In the data rows, 128 means zero.
A hidden rule labels the rows of this table. It goes by one to three of the table's principal directions, not those with the most spread.
185 118 110 123 91 90 87 200 162 87 99 109 135 151 104 158 77 153 143 107 110 118 138 103 133 126 109 131 107 125 95 155 157 144 95 135 117 130 151 138 112 131 101 128 123 107 99 120 2
123 140 156 125 123 146 142 130 110 114 127 95 141 138 152 130 136 131 128 144 101 132 116 138 149 105 114 100 128 152 146 114 128 118 150 108 163 78 115 120 138 98 143 128 111 150 115 135 3
95 153 102 168 104 106 149 180 153 73 129 101 158 111 162 130 130 139 123 129 71 132 106 126 174 102 77 115 96 140 84 101 107 133 115 118 146 88 119 156 145 72 78 95 157 167 109 122 3
114 118 117 119 85 132 145 167 182 115 106 124 126 144 141 141 117 154 146 110 119 148 142 109 125 118 130 142 129 146 112 134 144 158 101 166 116 121 175 133 147 108 105 100 120 153 135 134 3
183 115 117 137 74 113 104 181 148 46 101 117 123 148 132 177 96 170 115 135 96 104 141 113 130 113 83 143 119 155 106 182 150 139 98 129 116 133 144 146 138 114 131 160 139 141 78 125 1
134 123 139 97 138 146 117 118 88 143 134 131 121 129 113 134 135 115 142 140 150 100 137 129 135 140 132 106 146 130 171 127 153 125 172 150 131 115 115 126 102 153 147 141 100 79 118 132 2
89 139 124 159 129 126 150 108 141 121 132 144 121 140 141 123 152 124 115 128 120 146 118 143 119 127 146 139 103 143 121 101 112 125 116 132 114 120 152 121 141 113 106 125 136 183 165 132 2
148 150 157 161 182 127 100 122 39 147 220 142 167 99 146 104 157 69 134 165 137 105 102 157 128 145 114 71 112 102 147 77 109 122 178 139 181 90 83 138 104 132 121 129 103 108 130 125 1
142 97 136 130 118 107 124 110 98 108 106 124 134 170 134 127 111 136 139 167 107 105 130 131 140 108 121 102 143 136 124 118 135 119 145 137 150 95 123 129 96 115 166 122 116 103 113 98 1
137 156 183 136 182 159 121 86 80 103 156 110 158 168 163 114 144 130 123 178 122 94 90 152 128 121 103 129 135 154 183 121 107 108 155 96 178 89 80 104 134 135 153 162 117 135 107 122 1
136 115 166 87 144 160 115 71 77 142 89 130 133 154 133 98 115 131 140 127 138 109 111 131 155 104 157 112 174 147 164 117 130 107 175 108 141 111 83 115 79 141 213 172 107 73 117 125 1
148 128 145 141 125 90 117 132 145 173 130 85 159 171 122 116 120 147 146 141 130 133 128 127 97 121 148 122 149 116 122 130 131 121 109 122 158 102 131 94 131 139 155 89 107 126 139 106 1
83 91 75 131 108 110 158 110 122 118 103 178 77 85 120 125 147 106 110 118 96 154 113 144 160 144 134 79 123 130 79 81 131 106 156 128 82 160 189 158 109 115 99 155 165 114 147 115 2
138 119 146 132 142 119 122 111 124 128 124 109 131 168 115 121 128 129 131 156 132 128 140 128 109 127 124 126 115 136 138 131 125 123 123 115 138 112 129 116 133 135 140 117 107 139 134 118 3
170 109 165 116 143 87 89 113 125 158 94 72 162 195 104 92 93 142 158 157 126 140 114 111 111 123 138 107 132 129 119 120 121 106 118 81 162 96 123 85 110 153 175 108 93 94 137 92 3
177 89 112 133 120 105 106 127 126 67 103 123 117 159 111 137 101 136 129 172 118 128 163 111 127 121 101 116 91 146 111 162 140 105 110 112 117 139 150 154 112 130 145 155 126 112 99 109 1
110 96 110 174 112 123 138 118 116 59 141 155 127 163 150 128 152 104 110 165 112 136 156 146 136 94 114 96 53 163 103 88 120 122 126 148 104 92 172 181 111 92 107 128 111 203 147 130 0
117 135 163 148 188 159 126 100 108 163 176 125 134 140 142 98 165 117 132 122 148 116 120 141 87 128 115 159 158 113 145 125 108 150 133 130 150 138 77 143 138 137 161 120 120 119 130 133 1
114 119 101 171 155 105 125 142 161 74 150 167 119 139 122 147 145 118 95 123 129 125 180 144 120 119 109 164 48 120 102 140 126 154 90 149 81 160 147 179 146 104 62 128 147 196 117 140 3
128 172 170 90 113 127 125 105 119 221 100 84 137 93 122 121 118 164 145 104 133 138 69 120 115 160 184 141 214 121 163 140 129 100 135 80 159 125 101 23 146 160 185 136 140 85 152 121 2
104 106 114 139 146 143 158 88 158 176 154 158 83 106 111 112 166 106 137 134 167 194 169 117 59 171 163 152 108 120 127 135 121 123 92 144 95 187 188 130 161 149 119 118 131 150 189 135 3
119 104 156 118 145 145 127 100 113 124 124 111 127 168 124 120 135 117 133 163 145 136 152 116 111 117 120 139 109 139 141 127 114 130 133 124 137 107 119 129 127 131 156 104 92 148 141 130 2
101 120 109 70 93 143 153 138 163 133 58 110 119 111 115 129 97 139 146 101 120 166 133 89 177 122 138 126 135 127 121 118 122 111 130 107 119 130 130 117 113 128 121 113 133 100 130 130 2
109 164 151 127 202 158 133 139 110 174 216 126 162 84 147 107 152 85 139 125 154 132 117 143 125 144 118 131 117 86 156 104 105 150 146 138 171 120 88 134 149 127 73 85 119 133 129 148 1
138 150 145 175 149 114 114 133 118 82 156 98 130 147 135 140 143 134 115 154 107 130 118 146 106 126 115 147 88 151 121 145 120 115 116 99 136 112 129 126 151 106 121 144 131 178 124 136 2
126 140 141 190 158 129 123 138 95 55 192 156 126 139 155 153 159 108 86 146 104 106 129 179 123 110 101 135 77 138 115 124 115 148 139 142 128 114 123 168 147 81 89 151 131 213 109 150 2
134 132 134 122 100 117 122 145 147 129 101 128 137 156 131 140 114 157 128 112 119 105 116 126 128 121 128 138 156 134 129 133 140 149 120 145 126 119 130 109 131 131 133 125 126 127 121 120 3
115 87 104 90 82 154 149 124 142 101 64 124 105 133 126 119 104 135 139 119 119 144 144 99 163 97 118 114 135 156 112 125 135 125 132 122 105 123 143 161 101 112 157 123 124 110 125 128 0
151 91 119 62 75 118 130 132 151 172 63 101 116 124 100 131 81 150 160 137 141 151 142 78 129 140 145 112 172 124 125 157 153 118 122 128 133 136 160 91 121 155 170 99 113 65 133 108 2
138 93 115 113 135 117 126 115 124 122 108 131 111 138 116 134 120 133 132 149 126 121 146 118 131 130 116 123 144 120 119 149 142 117 138 134 124 152 134 144 112 140 153 139 134 79 103 110 1
129 117 129 91 145 100 117 114 145 227 100 113 121 120 99 107 120 129 167 97 142 161 113 110 116 160 187 111 173 92 125 115 156 104 135 126 132 155 151 85 100 173 157 128 124 35 153 107 2
117 143 107 162 115 115 140 120 146 100 134 144 126 121 131 129 136 127 107 137 127 138 141 139 123 125 137 137 84 146 122 132 120 121 99 123 104 131 152 130 150 110 99 132 146 191 147 135 1
123 132 110 165 109 111 140 174 137 25 129 110 125 138 152 171 134 139 100 161 64 113 126 138 160 107 54 115 74 157 102 132 131 128 123 119 134 97 145 163 153 78 76 134 148 181 85 126 2
184 137 131 142 120 93 101 158 127 103 141 108 169 134 134 120 82 137 137 162 115 114 113 125 131 125 105 105 108 131 116 143 126 132 105 112 163 102 133 114 140 116 106 108 129 136 109 107 1
141 136 108 120 124 122 114 158 121 117 140 161 155 115 124 122 106 113 129 99 138 100 140 145 171 110 138 99 114 114 131 107 139 146 145 156 116 118 115 157 96 117 87 127 123 121 108 137 2
161 120 152 105 138 115 111 114 87 124 112 90 151 156 118 115 96 121 139 159 116 118 123 139 160 102 137 78 119 135 146 115 136 97 158 86 164 74 109 111 95 116 153 124 100 111 111 116 0
112 167 110 165 134 116 137 176 138 115 174 133 153 95 152 140 146 111 111 109 102 118 109 149 152 125 98 111 99 108 113 97 118 143 125 138 143 110 118 149 144 102 56 110 148 162 118 137 0
130 110 105 108 104 126 140 142 136 84 110 138 111 95 126 142 99 127 119 138 111 152 138 127 161 125 127 112 94 145 108 140 133 121 128 114 109 136 172 138 140 95 87 132 144 157 117 136 2
109 85 81 109 147 132 139 118 118 167 142 184 75 63 85 120 154 76 125 92 159 165 184 131 134 152 154 97 116 87 103 115 144 123 157 153 73 199 153 189 98 141 113 143 133 80 137 145 2
104 119 91 142 134 97 132 141 133 107 126 135 114 93 118 129 136 116 136 129 106 146 143 125 152 139 123 109 79 128 103 109 142 114 123 127 102 135 159 155 117 105 83 127 153 118 129 121 3
172 104 119 118 114 134 113 149 108 131 158 131 138 104 120 119 109 110 153 153 153 129 160 108 115 135 113 101 125 120 128 144 136 139 126 152 140 128 133 155 119 132 134 103 106 101 119 126 1
135 141 129 161 139 138 126 141 107 37 141 140 141 156 155 139 136 125 102 141 97 95 133 158 168 86 91 113 89 159 131 125 128 130 149 132 131 98 105 178 119 86 114 170 127 166 80 143 3
154 80 103 110 75 105 137 151 153 130 91 93 114 125 109 127 97 135 154 155 114 173 155 87 122 128 113 92 129 132 85 145 139 114 109 119 136 127 176 136 129 121 150 90 116 102 131 107 2
134 140 100 218 187 112 120 140 103 95 248 188 129 90 137 115 175 67 114 151 142 128 155 165 90 153 105 119 44 106 107 108 113 150 111 171 116 152 144 200 142 105 47 127 142 177 141 139 2
113 110 70 161 53 87 148 188 191 37 72 122 135 154 153 146 97 162 115 118 59 131 117 116 177 83 83 115 95 157 49 111 126 138 89 133 108 105 175 170 125 73 81 107 162 173 110 108 0
194 79 100 90 96 97 100 166 145 132 92 137 135 154 97 128 69 139 146 114 134 115 153 112 147 114 128 87 165 102 94 149 157 134 137 151 124 151 144 155 84 150 145 129 111 51 84 106 2
133 147 107 140 71 132 134 152 173 120 118 163 128 108 124 160 127 151 91 89 144 112 153 123 110 129 123 172 123 124 130 152 117 157 70 137 85 158 124 120 163 137 98 124 154 194 138 142 1
159 136 121 146 157 137 114 147 92 165 199 154 138 68 121 107 145 82 137 113 151 120 142 133 114 149 105 98 134 82 129 116 122 147 138 146 147 151 85 171 119 138 120 121 127 84 117 134 1
116 170 160 151 162 161 138 118 143 115 151 129 159 163 169 118 146 135 96 112 126 104 102 157 128 96 111 160 129 138 152 125 103 149 119 116 149 113 86 126 159 117 121 139 131 190 116 146 1
113 124 123 163 143 138 135 112 131 82 141 140 113 127 145 130 155 125 112 148 120 146 135 124 112 132 104 157 93 145 110 136 105 117 109 119 114 152 133 154 144 121 129 157 147 158 130 132 2
109 114 130 110 132 169 155 101 142 96 113 137 99 127 141 128 132 130 133 144 131 168 142 116 125 131 137 149 103 162 141 141 124 115 119 121 112 143 164 133 144 116 124 150 131 154 141 143 2
118 150 122 119 119 129 137 149 162 147 126 130 122 89 130 139 124 135 125 92 124 166 109 125 128 148 154 144 129 117 114 132 123 124 111 115 119 156 153 104 153 128 94 136 150 145 142 143 2
134 111 140 136 80 103 122 90 159 169 60 97 103 176 115 112 124 179 148 122 122 159 97 103 68 143 175 154 180 162 108 140 134 101 86 100 110 140 173 66 128 161 215 146 131 111 184 99 1
96 148 115 201 129 124 146 120 157 69 153 134 118 132 150 148 170 140 87 147 114 133 143 136 92 125 94 190 68 150 111 145 94 131 68 113 100 141 132 145 178 104 99 128 165 232 145 136 1
116 177 153 112 137 138 125 150 165 172 127 89 160 139 135 121 116 157 146 86 146 119 104 122 122 121 157 175 162 123 154 147 133 152 114 132 146 113 99 86 149 133 127 97 121 132 133 145 2
83 141 129 158 165 153 154 94 123 150 160 148 102 110 144 108 188 108 118 111 128 151 113 152 108 141 141 132 132 134 131 104 120 119 141 129 115 152 136 145 142 126 132 160 142 138 153 143 3
139 112 117 196 163 115 124 123 89 33 182 160 115 153 141 150 162 102 90 191 102 100 149 160 119 124 62 118 69 135 108 128 109 124 139 140 129 131 124 191 131 106 100 159 137 168 95 121 3
Which label does each new row get?
93 104 97 89 77 145 164 145 179 97 59 125 113 119 145 127 100 153 142 113 106 167 127 92 175 107 126 128 139 157 94 134 132 129 126 140 111 136 170 145 131 101 128 122 141 119 121 132 -> 3
141 173 147 173 147 109 120 145 138 150 169 108 161 128 135 110 134 119 122 111 122 137 109 147 106 125 133 131 105 114 122 112 107 137 98 103 155 107 107 111 154 112 102 104 129 177 147 133 -> 1
114 136 116 104 122 136 137 141 146 168 118 131 134 106 123 115 118 136 141 89 140 119 120 121 141 127 138 134 173 109 129 127 132 147 134 144 126 142 109 128 123 135 128 107 136 92 123 130 -> 2
114 148 130 165 118 112 133 113 147 128 121 136 120 145 131 140 157 151 102 122 116 127 108 140 98 143 132 156 138 134 120 126 110 115 104 112 112 146 132 100 150 147 133 156 153 159 147 119 -> 2
96 123 107 174 180 130 147 109 108 112 193 166 135 105 149 91 156 67 132 143 130 165 144 156 139 119 142 97 52 119 107 70 103 120 135 143 128 119 146 185 111 87 73 112 129 170 158 137 -> 0
118 151 156 133 131 133 128 136 153 111 121 90 149 160 146 137 140 158 126 141 113 137 109 122 119 128 112 153 122 150 139 133 112 117 112 100 144 109 127 96 160 135 123 134 125 161 125 128 -> 3
134 161 110 114 115 128 120 180 162 141 141 143 132 70 118 151 105 129 114 73 139 120 118 124 135 147 126 160 119 98 123 143 129 164 98 130 108 157 126 117 154 130 55 109 155 150 128 149 -> 0
136 162 165 151 154 146 135 91 101 197 173 119 139 136 139 97 155 112 131 130 149 129 90 153 81 141 157 120 173 119 158 112 111 122 138 120 170 114 103 89 142 147 167 124 111 132 165 130 -> 1
176 126 165 67 118 137 109 107 117 193 83 81 149 148 108 97 81 146 163 126 147 141 103 104 128 129 165 105 194 125 154 140 132 98 143 84 169 114 104 67 106 168 204 130 97 56 130 113 -> 1
73 117 53 128 55 96 162 183 190 94 70 145 128 107 133 138 115 142 130 86 83 139 129 110 196 107 113 99 106 134 72 78 136 137 112 154 86 116 173 164 109 93 57 94 161 136 133 116 -> 2
146 114 105 113 110 111 118 124 134 146 100 133 122 117 98 118 101 124 134 109 145 141 145 114 136 127 158 122 131 113 110 136 131 113 121 120 109 150 128 130 99 142 148 129 129 98 136 125 -> 1
70 148 112 122 96 128 160 154 195 123 79 116 140 164 152 144 141 166 119 87 97 124 102 125 163 104 121 143 151 138 118 99 128 135 122 141 117 112 138 118 135 126 101 120 142 146 126 126 -> 2
186 109 156 126 111 123 94 133 135 82 103 90 101 182 97 164 106 161 126 159 136 139 160 108 74 136 127 175 111 159 129 205 140 119 99 105 116 142 149 107 148 144 172 158 102 150 118 136 -> 3
112 112 99 95 130 142 135 138 154 134 110 140 120 107 107 112 106 117 146 95 153 152 157 107 150 122 148 142 115 115 115 129 126 136 124 138 98 155 132 158 107 127 106 108 128 109 133 142 -> 1
166 145 180 99 108 137 108 110 104 166 97 72 133 140 122 138 106 158 133 128 125 121 92 120 107 130 147 138 179 139 162 152 133 106 127 71 162 102 97 53 132 149 201 141 115 113 133 124 -> 0
125 113 102 98 91 133 146 111 116 149 94 142 114 98 110 100 101 118 148 123 136 137 126 115 153 130 150 89 149 136 129 110 133 119 142 126 117 123 140 125 103 124 140 112 130 93 149 119 -> 1
167 103 162 81 120 112 96 121 108 124 76 95 155 199 127 137 90 160 148 163 119 90 115 117 151 110 127 101 168 142 154 138 157 110 160 126 161 88 120 92 91 155 185 146 93 65 89 98 -> 2
91 110 62 136 94 95 154 128 183 148 103 182 100 93 91 127 125 121 107 83 142 162 162 128 128 141 166 142 104 99 80 110 111 132 88 136 56 184 172 141 129 130 68 101 166 165 172 126 -> 1
84 186 149 113 135 158 152 165 152 128 138 85 145 99 160 133 133 141 144 107 109 147 88 124 156 128 128 148 127 148 149 127 130 144 139 127 157 93 125 101 171 93 86 107 130 155 127 159 -> 3
110 164 140 116 113 142 139 129 165 154 104 130 144 139 142 139 124 165 107 87 130 90 95 130 126 123 123 178 178 120 153 135 115 154 102 121 128 133 91 85 155 148 124 118 153 147 127 126 -> 0
139 143 159 141 147 134 105 137 133 25 132 115 155 192 150 156 112 143 102 165 120 105 143 146 143 91 112 164 38 178 153 151 127 137 111 116 120 83 139 127 148 95 84 146 107 233 105 152 -> 2
209 89 168 85 117 141 81 94 44 133 110 136 121 161 111 134 96 127 134 169 149 74 123 126 119 130 126 90 193 134 165 158 153 117 183 133 154 120 97 110 80 172 231 179 86 44 94 110 -> 1
164 111 147 149 123 85 111 117 140 151 117 110 136 168 120 124 119 155 137 155 121 136 128 121 79 141 134 134 149 122 112 146 126 119 94 116 146 135 143 92 141 147 166 123 126 119 136 93 -> 3
121 149 136 118 87 90 127 113 168 228 90 124 138 136 115 138 128 176 115 92 138 107 82 127 88 158 167 156 216 99 135 126 126 128 95 116 122 148 129 30 150 189 153 111 153 116 167 96 -> 0
135 108 129 136 125 126 123 108 135 84 95 128 114 171 127 118 117 140 139 142 118 145 141 123 126 113 143 134 101 166 120 135 136 114 117 124 109 125 157 140 112 114 150 158 121 136 133 125 -> 3
123 143 124 193 123 96 126 87 104 77 135 141 117 141 127 133 147 132 84 163 109 118 117 166 111 126 138 138 81 160 117 126 104 96 109 85 102 120 139 113 141 108 125 160 156 211 153 122 -> 1
134 100 120 158 120 111 132 133 144 113 128 108 124 154 130 117 135 132 142 154 112 154 143 112 100 124 103 123 111 136 93 125 118 124 101 124 135 124 151 151 133 119 140 105 123 135 138 109 -> 2
120 110 138 129 185 175 130 64 86 152 183 161 105 102 126 94 163 83 140 158 188 151 161 128 86 150 153 142 109 130 161 136 119 118 141 144 115 161 128 155 121 149 158 143 110 119 160 147 -> 0
